In the data rows, zero lies at 4.5, halfway between 4 and 5.
Some points, one per row:
[7. 3. 0. 5. 5. 6. 9. 6. 6. 3. 5.]
[3. 4. 2. 5. 9. 6. 4. 4. 3. 4. 3.]
[6. 4. 3. 5. 3. 4. 2. 4. 4. 4. 5.]
[4. 4. 8. 5. 9. 6. 0. 3. 3. 4. 1.]
[0. 4. 0. 5. 6. 3. 9. 3. 9. 4. 6.]
[3. 6. 2. 5. 7. 6. 9. 6. 6. 4. 6.]
[3. 4. 1. 3. 3. 3. 1. 4. 4. 4. 5.]
[4. 3. 2. 6. 5. 4. 9. 6. 8. 3. 5.]
[9. 6. 0. 5. 0. 3. 9. 6. 6. 4. 5.]
[0. 4. 2. 5. 2. 3. 0. 4. 1. 4. 3.]
[2. 4. 9. 5. 5. 3. 0. 4. 3. 6. 5.]
[4. 6. 3. 3. 2. 4. 4. 4. 4. 4. 5.]
[9. 3. 2. 5. 9. 4. 8. 4. 6. 4. 6.]
[0. 4. 4. 6. 0. 3. 1. 4. 3. 4. 5.]
[9. 6. 7. 5. 8. 4. 0. 3. 3. 4. 3.]
[9. 4. 6. 5. 0. 3. 8. 4. 6. 4. 6.]
[6. 6. 9. 5. 3. 4. 0. 6. 3. 4. 5.]
[9. 3. 7. 5. 6. 4. 2. 3. 4. 4. 5.]
[3. 4. 0. 5. 3. 4. 6. 4. 4. 4. 6.]
[8. 4. 2. 5. 5. 4. 4. 4. 4. 6. 5.]
Then 24 other points, each followed by its number:
[2. 3. 0. 5. 9. 6. 9. 6. 6. 3. 6.] 0
[7. 3. 3. 5. 3. 4. 3. 3. 6. 4. 5.] 1
[9. 6. 3. 5. 0. 3. 7. 6. 4. 3. 6.] 2
[0. 4. 9. 5. 9. 8. 3. 3. 4. 4. 3.] 3
[4. 3. 7. 5. 9. 6. 2. 6. 3. 4. 5.] 4
[7. 6. 8. 5. 9. 6. 1. 4. 3. 4. 5.] 5
[4. 4. 6. 5. 8. 8. 2. 3. 4. 4. 6.] 6
[4. 4. 1. 5. 9. 6. 9. 4. 8. 3. 6.] 7
[8. 4. 8. 5. 9. 6. 8. 3. 6. 4. 5.] 8
[8. 6. 9. 5. 0. 3. 6. 3. 4. 4. 3.] 9
[0. 1. 0. 6. 9. 6. 9. 3. 8. 4. 5.] 10
[0. 1. 3. 5. 1. 4. 6. 4. 6. 4. 5.] 11
[1. 4. 7. 5. 3. 4. 2. 4. 3. 4. 3.] 12
[6. 4. 2. 6. 5. 4. 4. 3. 4. 4. 6.] 13
[6. 4. 0. 5. 5. 4. 6. 4. 4. 4. 5.] 14
[8. 4. 6. 5. 0. 3. 9. 6. 8. 4. 5.] 15
[2. 4. 6. 5. 8. 4. 2. 6. 3. 4. 5.] 16
[8. 4. 7. 5. 1. 4. 4. 6. 6. 3. 3.] 17
[1. 3. 2. 6. 0. 3. 1. 4. 4. 3. 3.] 18
[9. 4. 1. 5. 2. 4. 6. 3. 6. 3. 8.] 19
[6. 3. 3. 5. 5. 4. 2. 4. 4. 4. 5.] 20
[6. 3. 0. 6. 6. 6. 6. 6. 6. 4. 6.] 21
[6. 3. 0. 3. 9. 9. 8. 4. 6. 4. 5.] 22
[3. 4. 7. 6. 8. 6. 8. 4. 6. 6. 6.] 23
Which two of these numbered points are nearest to each point below, ignoring the 2 directions in which the first points spread most? Their numbers follow each, nearest first.
[9. 4. 7. 6. 3. 4. 4. 4. 4. 4. 5.] > 18 17
[0. 3. 6. 5. 7. 6. 8. 4. 4. 8. 5.] > 23 8
[7. 6. 6. 5. 0. 1. 8. 4. 4. 4. 5.] > 9 15
[9. 4. 6. 3. 6. 4. 4. 6. 4. 4. 6.] > 20 14
[6. 6. 9. 3. 5. 3. 1. 4. 3. 4. 3.] > 12 5
[0. 4. 8. 5. 9. 6. 9. 4. 9. 4. 3.] > 3 23
[4. 6. 4. 3. 6. 4. 3. 4. 3. 4. 5.] > 5 14
[3. 6. 9. 3. 3. 4. 0. 4. 1. 6. 3.] > 12 8
[2. 6. 6. 5. 2. 4. 7. 6. 4. 4. 5.] > 12 8
[9. 4. 4. 3. 5. 4. 3. 6. 4. 6. 3.] > 20 14
[0. 3. 2. 5. 8. 4. 2. 4. 3. 6. 5.] > 0 7
[7. 8. 9. 5. 0. 1. 4. 3. 3. 3. 5.] > 9 2
[9. 4. 3. 5. 9. 6. 4. 6. 4. 4. 6.] > 21 20
